In the rows, 128 means zero.
The rows of Z fall into 3 groups, and each row is roughly a mix of its group's hidden directions.
Z (113 x 11):
[[167 153 154 118  94 118 105 121 144  83  89]
 [ 86  86 125 123 143 159 140 119  91 173 141]
 [169 174 149 110 118 101 128 159 105 110  91]
 [179  86 148 116 159 112  84 125 145 142 137]
 [153 175 189 124 100 142 120 125 121  99 140]
 [164 142  94 104 172 130 110 141 144 145 177]
 [110  92 123 135 130 187 163  88 117 111 145]
 [169 153 145  89 141 141 148 126  86 122 173]
 [ 93 153 101 158 138 166 128 152 116 143 179]
 [144 145 113 147  94  99 173 100 125  76 133]
 [160 135 131 113 130 137 110 152 111 182 184]
 [127  86  89 111 165 140 166 115  94 142 151]
 [ 65 120 127 129 119 102 135  85 115  87 120]
 [166 157 168 104 123 127 147 141  79 102 104]
 [153 124 128 103 155 186 161 120 102 111 161]
 [104 116 129 135 137 109 136 112 153  78  65]
 [152 151 132 124 138  87  90 169 156 162 153]
 [107 159  99 138 113  96 149  94 144  73 116]
 [157 113 131 100 184 134 120 126 104 144 180]
 [146 126 132 146 105 138 124 149 101 186 181]
 [156  94 153 105 150 148 100 155 121 183 127]
 [136 118 108 126 157 148 164 105 133  61 107]
 [128 141 140 134 111  90  93 167 144 176  93]
 [123 141 133 147  94  99 162 101 127  66 113]
 [118 138 151 135 107  85 125 129 129  97  60]
 [116  86 139 122 147 105  85 163 129 173 151]
 [124 183  99 134 112  88  97 138 141 133 169]
 [103 109 158 129 102  95 143  91 108  76 112]
 [121 153  94 136 133 115 101 137 143 160 195]
 [ 95 129 111 152 109 169 164  87 113  93 141]
 [ 77 135 113 156 126 106 105 158 145 163  89]
 [ 92 163  79 119 167 121 110 111 125 105 157]
 [151 198 133 131 103 107 125 159  96 129 130]
 [ 68  93 117 109 163 120  99 126 128 159 116]
 [ 78  86 117 138 126 170 153  96 105 141 132]
 [131 178 137 148  87 110 123 145  89 150 164]
 [156  91 163 127 114 149 123 157 130 188 122]
 [117  84  91 121 169 147 163 112 101 144 154]
 [102 161 107 167 108 130 162 111 116  76 114]
 [131 119 118 124 150 154 168 100 121  60 116]
 [158 142 150  89 133 113 115 143  99 141 190]
 [140 162 134 151  84 107 151 115 154  77 109]
 [112 126 109  98 195 150  97 139  99 136 140]
 [139 119 134 102 145 185 154 107  98 119 173]
 [ 99 133 141 167 119 112  91 149 169 156  90]
 [143  88 142 107 141 158 115 133 124 186 167]
 [ 57 107 121 108 153 115  98 100 123 137 126]
 [165  97 150  98 148 136  96 149 131 181 119]
 [124 169 101 135 116 102 147 103 158  76 100]
 [ 66  93 109 145 117 158 152 106 109 142 115]
 [120 144 139 127 110  75 104 138 149 117  66]
 [134 206 148 127 108 114 137 156 121 104 124]
 [139 180 162 132  93 132 137 128 123  79  99]
 [129 101 129 106 162 138  87 154 132 189 135]
 [105  74 162 131 127 131 119 140  84 154 162]
 [118 159 113 156 114 170 173 118  92  97 142]
 [144 166 145 127 115  81 121 156 124 108  74]
 [123 108 159 122 100  78 133  96 124  81 105]
 [149 115 125 107 150 191 154 117 105 130 170]
 [168 140  93  95 147  82 140 159 116 134 155]
 [119 103  77 121 154  96 120 152 138 177 147]
 [171 165 123 114 133  77 102 166 148 125 121]
 [159 168 115 118 129 160 137 141  95 149 183]
 [107 125 150 125 106  89 133  89 119  67 112]
 [157 162 124 122 121 129 114 158 106 171 183]
 [165 174 147 117 116  97 128 160 107 110  85]
 [139 166  87 121 143 115 105 138 188 145 109]
 [141 168 176 139 100 146 137 119 120  81  99]
 [147 113  77 118 156  79 118 155 140 135  96]
 [146  76 142  94 112 147 103  87 121 124 164]
 [129  82 148 124 141 133 101 166 120 187 143]
 [165 168 162 122 104  96  90 152 156 119 127]
 [111 134 126 155 115 139 165 108 115  82  71]
 [150 137 114 145  95  97 176 100 118  81 136]
 [173 141 164  97 151 134 125 127  98 119 180]
 [ 81 148  87 144 162 141 113 151 119 131 171]
 [ 82 124  96 160 109 110 126 143 155 144  77]
 [128 177 181 140  82 126 104 140 145 117 125]
 [175  99 146 110 140 145 112 156 126 187 131]
 [106 159 139 152  99  79 123 135 129 102  78]
 [147 137 101 130 156 167 119 169 136 182 147]
 [125 106  88 110 150  96 104 150 140 176 162]
 [175 138 151 141  90 114 165 120 125  81 112]
 [109 137 142 140 105  72 110 130 144 109  72]
 [116 140 118 143 114 183 166 106  94 111 165]
 [113 110 118 146 115 154 176 101 112  93  81]
 [133 154 184 138  99 159 117 105 128  87 105]
 [164 101 145  98 144 137 107 153 127 185 154]
 [132 117  97 123 148  87 102 162 151 179 148]
 [149 147 155 107 123 161 155 101  88  80 139]
 [155  90 161 137 103 128 123 165 144 182 120]
 [161 156 127 117 123 127 111 156 107 174 182]
 [133 102 133 115 136  75  82 139 167 158 112]
 [173  99 147 108 155 120  71 122 148 148 135]
 [141 101 131 103 161 138  89 154 131 188 136]
 [101  75  82 126 147 148 159 101 108 128 119]
 [159 128 110 101 162 165 128 134 121 152 186]
 [153 121  78  98 149  88 148 154 113 147 156]
 [126  85 107 117 178 146 149 115 103 151 168]
 [ 76 107 108 153 113 101 107 110 178 123 118]
 [ 71 114  96 157  98 126 137 129 144 143  85]
 [136 148 147 113 123  85  86 171 142 167 111]
 [103 163 100 137 124 107 147  99 137  66 111]
 [ 71  96 124 152  98 166 147  97 127 134 119]
 [100 103 120 131 154 172 128 151 102 182 148]
 [176 151 106 111 162  80 118 162 137 118 116]
 [ 81 123 110 151 140 178 138 156 122 172 138]
 [ 86 126 116 150 141 176 129 153 108 164 165]
 [113 163 131 147 113  95 137 130 125  84  70]
 [134  99  81 102 160 124 156 128 104 152 171]
 [ 91 158 115 159 101 126 157 104 118  77 146]
 [113  90 102 130 169 154 172 109  96 138 149]
 [124 137 148 130  98 100  89 155 130 192 121]]

One row of each group comes first, with its name. Which group is each row after those in?
[162 144 108 115 150 170 115 150 146 186 132]  W
[157 120 145 106 149  91  93 169 145 169 114]  T
[132 118 102 113 150  93 101 157 143 178 168]  J

[ 83 104  87 147 142 150 180 116 109 134 122]  J
[115  83 152 126 138 128  96 155 108 174 165]  W
[ 81 136  83 152 119 113 110 109 177 118 143]  T
[ 99 102 137 142  89  95  91 115 145 171 149]  T
[175 145 140 109 120  86 125 109 142  78 102]  W
[189 131 146  98 130 142 144 106 115  94 165]  J
[ 84 146  94 148 151 146 118 142 110 134 185]  W
[117 147 122 148 124 110 147 126 134  80  60]  T
[118 168 175 148  71 131 114 132 151 115 121]  J
[148 156 136 148  90 102 151 121 152  75  99]  W
[122 144 117 149  90  97 114 147 165 124  69]  J
